In the data rows, 128 means zero.
Here are some points, one per row:
[ 86  93 112 104 132  95 134 118 150 101 133 143 108 121 109 117 108 113
 130 105 102 107 118 153 144  94 116 143 101  84  92  68]
[148 149 147  95  92 110 105 137  93 143 132 117 128 155 102 126 160 107
 100 137 126 110 107 109 121  97 119 142 130 168 130  89]
[142  77 118 134 119 120 140 138 145 177 126 150 138 157  74 115 153 118
  96 143 157 111 129 139 142 134 111  81 152 160  82 148]
[132  76 106 132  65  96 138  94 137 138 118 136 108 107 103 129 132 117
 124 141 114 103 136 141 116 127 106 101 102 129  82 120]
[105 159 149 155 139 137 133 156  64  86  93  96 152  97 122  49  45 127
 100 157 120 161 115 145 111 153 147 111  96 110 112 154]
[139 122  95 119  94 118 117  88 132 127 149 111 115 102 136 134 117 108
 127 124 113 115 156 136  60 100  74  89 111 125 132 112]
[143  57 140 131 183 123 161 165 101 134 135  47 177 127 165 139 146 127
 169 108 111 166 116 166 164 160 144 162 164 156 140 163]
[153 139 145  81  58 134 142 123  88 129 120 129 134 174 100 132 138 124
  76 115 109 124  87 106 105  99 127  96 129 141 103  64]
[ 76 134 112 119 116 105 163 134 156 111 133 145 113 113  80 135 108 129
 142  85 113  90 122 158 173  93 119 168  76  64 123  99]
[102  80 143 170  68 125 137 115 206 126 191 117  46 123 155 183  76 138
 121 149 146 111 147 162  88 146 170 180 207 117 118 102]
[110 100  98 119 138 105 106 114 157  83 151 126  79 118 140 155  82 100
 122 132 121 116 143 168 101 103  87 137 153 105 101  84]
[ 87 129 122 178 155 116 174 123 108 116  60 128 134 174 179 168 163 196
 214  63 135 108 113 143 110  96 106 147 165 167 152 159]
[142 128 201 143 144 233 193 141 113 139  42 175 147 201 180 191  92  78
 124 158 137  90 209  86 186 117 172 155 110  98 194 109]
[115 139 101 150 106 102 165  74 176 162 118 148 131 117  76 144 135 113
 132 160 158 125 117 149 154 154 134 108 111 143 127 137]
[100  70 128 135 154 118 138 142  78 122  80 142 140 133 144 187 147 176
 164  95 120 154 113 192 129 148 147 119 142 157 184 181]
[182 189 152 147 137 101  82 176 104 166 172 123 164 175  87 154 192 123
 134 153  99 162 115 103 152  73 140 209 182 186 164  95]
[ 81 175 122 110 157 112 110 139  90 129 126 114 154  97 161  77  76 120
  85 122  83 175 147 119 139 168 142 108 142 114 135 152]
[ 94 120 120  92 153 130 104 110  95 128  71 153 109 113 160 109 123 174
 149 114 114 146 108 127 119 126 128 119 143 120 162 153]
[169 136  91 142 119 126 107 152 133 161 130  89 136 107 123 117 157 120
 113 137 151  96 146 117 118 115  94 136 128 157 136  97]
[ 54 129 128 100 148 109 136 127  90 130 108 160 125 129 159 149 133 178
 134 120 149 141 101 185 123 147 161 126 119 154 222 181]
[132  87  53 139  89 133 124  84 155 128 136 121 125 111 117 133 118 117
 122 141 115  95 145 147  74 130 122 103 125 135 111 100]
[187 192 171 196 140 140 109 104 150  86 164 178 149 189 141 112 172 192
 255 160 231 103 255 156 117 222 177 148 121  62  73 125]
[173 184 135 138 113 105  93 170  85 156 162 119 134 147  75 133 189 122
 135 146  86 159 145 105 140  85 141 196 151 173 172 104]
[114 185 112 139 148 120  85 111 141  88 138 131  95  92 153  91 146 125
  85  71  85 175 155  87 151 134 118  76 169 106 158 152]
[ 68 117 131  75 163 129 103 148 141 110 129  75 144 117 150 129  69 109
 154 108 129 151 138  83 132 129  96 149 162 124 107 136]
[131 124 117 192 188 122 156 164 186 230 153 190 154 126  91 177 109 160
  96 162 223 177 167 121 150 125 136  74 159 184 121 138]
[121 170 163 152 129 133 135 141 111 103  97 104  93 147 103 124 145 129
  53 138 100 180 115 101  34 157 152 122  29  77 135 144]
[129  88 153 155 154 166 169 153 109  96 112 160 145 133 122  48 104  95
 140 113 132 109  74 104 165 125 153 172  72 105 115 112]
[126 127 143 131 172 138 145 150  78 104 119 104 163  87 132  59 101 110
 130 139 110 139  95 136 138 164 153 158 138 136  84 154]
[133 144 105  71 146 118 130 100  83 129 110 172  58 116 173 107 132 180
 135 148 125 173  87 128 146 123 130 134 132  97 177 158]
[104  88 124 103 171 112 136 153 140  85 146 129 159 102 130 119 104  74
 152 108  82 147 119  80 142 139 120 176 151 116 100 130]
[145 114 115 144 125 126  99 145 131 167 131 111 147 114 110 119 164 114
 109 146 143  88 119 117 107 136  73 129 134 157 133  92]
[185 159 150 118 138 117  89 155  97 167 159 117 156 153  68 134 163 111
 131 141 124 104 112 112 125 104 104 162 174 172 164  92]
[107  99 135  87 115 133 115 112 123 121 108 136 111 135 103 110  98 109
 119  74 135  95  97 147 141  82 130 134  64  93  73  93]
[161 204 209 152 168 232 221 224 192  98 125 141 175  97 164 156 134 140
 164 206  92 159 129 247 129 200 219 121 113 182  63 202]
[138 139 128  79 117 102 129 119 118 108 129 118  98 131 117  93 125 107
 104  94 106 132 120  92  62 111 128  78  71 117 123 107]
[ 90 141 136  67 137 133  81 126 155 118 117 125 118 102 158  90 114 112
 134  74 121 157 136  89 111 126  95 118 162 107 131 141]
[ 85  85 126 106 169 115 117 163 161 107 135  80 153 133 157 124  94 109
 164 113  96 124 137 101 139  95 101 166 174 116 114 139]
[125  83 160 163 158 180 167 152 121 107 130 169 151 130 105  63  95 113
 163 106 108  85  83  84 180 114 156 173  69  97 157 118]
[104 129 121  84 138 123 118 100  77 126  87 160  91 104 168 129 138 177
 145 131 152 168  98 124 138 116 126 126 129 111 160 159]
[192 103 135 124  89 176  73 119 100  61 255 231 192 186 171 147 214 250
 155 195 232 116 183 108 222 180  96 208  86  79 190 141]
[162 158  70 157  93 129  84 129 138 159 139  88 140  94 148 127 146 127
 126 122 110 116 143 116 113 105 103 133 108 143 152 115]
[120 156 115 152 115  99 165  71 201 182 126 167 124 165  83 145 114 137
 117 155 156 166 113 159 193 151 125 116  96 164 146 161]
[120 137 147  96 108 134 113 125  84 108 122 111  95 145  97 138 122 107
 103 108 121 122  84  83 108 125 145  58  65 112 105  91]
[127 120 135  66 135 134  92 118 149 108  80 127 116  96 148  88 109 144
 151  92 139 163 108  98 117 108 103 111 174  98 135 137]
[104 152 125  94 136  97 122 129 106  65 113  93 113 101 115  91 126  97
  95 111 127 135 136  87  84 126 144  88 106  86 135 134]
[125 136 119 120  85 116 156  83 162 166 123 159 125 167  70 128 109 131
 119 127 154 127 102 158 180 142 125 105 102 154 109 162]
[128  96  63 131  73  99 140  97 164 121 128 122  90 113 127 143 103 130
 133 143 116  91 133 134 119 130 128 128 111 120  98 101]
[151 116 122 142 159 128 111 160 123 187 141 115 144 121  92 130 168 121
 111 161 146  44 127 102 123 130  88 137 161 163 102 128]
Along one direction, these points spread out more than along any other. Take the direction at right angles to it along which they spread out most. Then take the direction at right angles to both along which they spread out most. Go by this last direction. How far along it is each point below, from 0 to 99? 50 is the average, and the first point above lies past it. One standard deviation of the points above along it is 16.
[144  76 139 126  86  88 108 111 137 149 121 134 121 121 121 127 132 106
 120 140 111  78 138 134 129 124  99  67  89 152  96 120] 65
[174 189  66 158  96 116 101 109 111 119 142 100 115  77 132 134 157 109
 127  92 128 168 153 102 137  94 114 137 113 138 157 141] 37
[150 124 155 118 175 120 171 157 100 129 104  77 189 103 155 138 113 166
 122 128 103 158 119 212 153 205 170 137 152 172 170 180] 40
[141 167 143 151 125 143 132  83 158 104 167  91  53  94 156 110 163 128
 117  92 121 168 132 127 141 101 100  85 191 109 142 136] 48
[167 110 141  95 129 121 116 139 112 166 128 140 139 168  87 160 139 124
  79 121 151  51  90 122 132 128  87 110 151 153  78 140] 49
[121 191 192 182 118 224 173 183 154 131  93 153 145 231 177 209 134  63
 131 196 125 159 147 137 119 151 192  95 153  55 142 132] 59
[108 106 112 152  96 143 101  65 164 127 165  93  86 120 161 142 119 122
 115 133 143 118 148 147  71 112 135 128 147 136  86 108] 68
[146 101 100 184 121 137 130  80 167 174 164 105 153  83 160 176 131 142
 114 145 138  85 142 105  80 118 167 103 131 140  91 105] 67
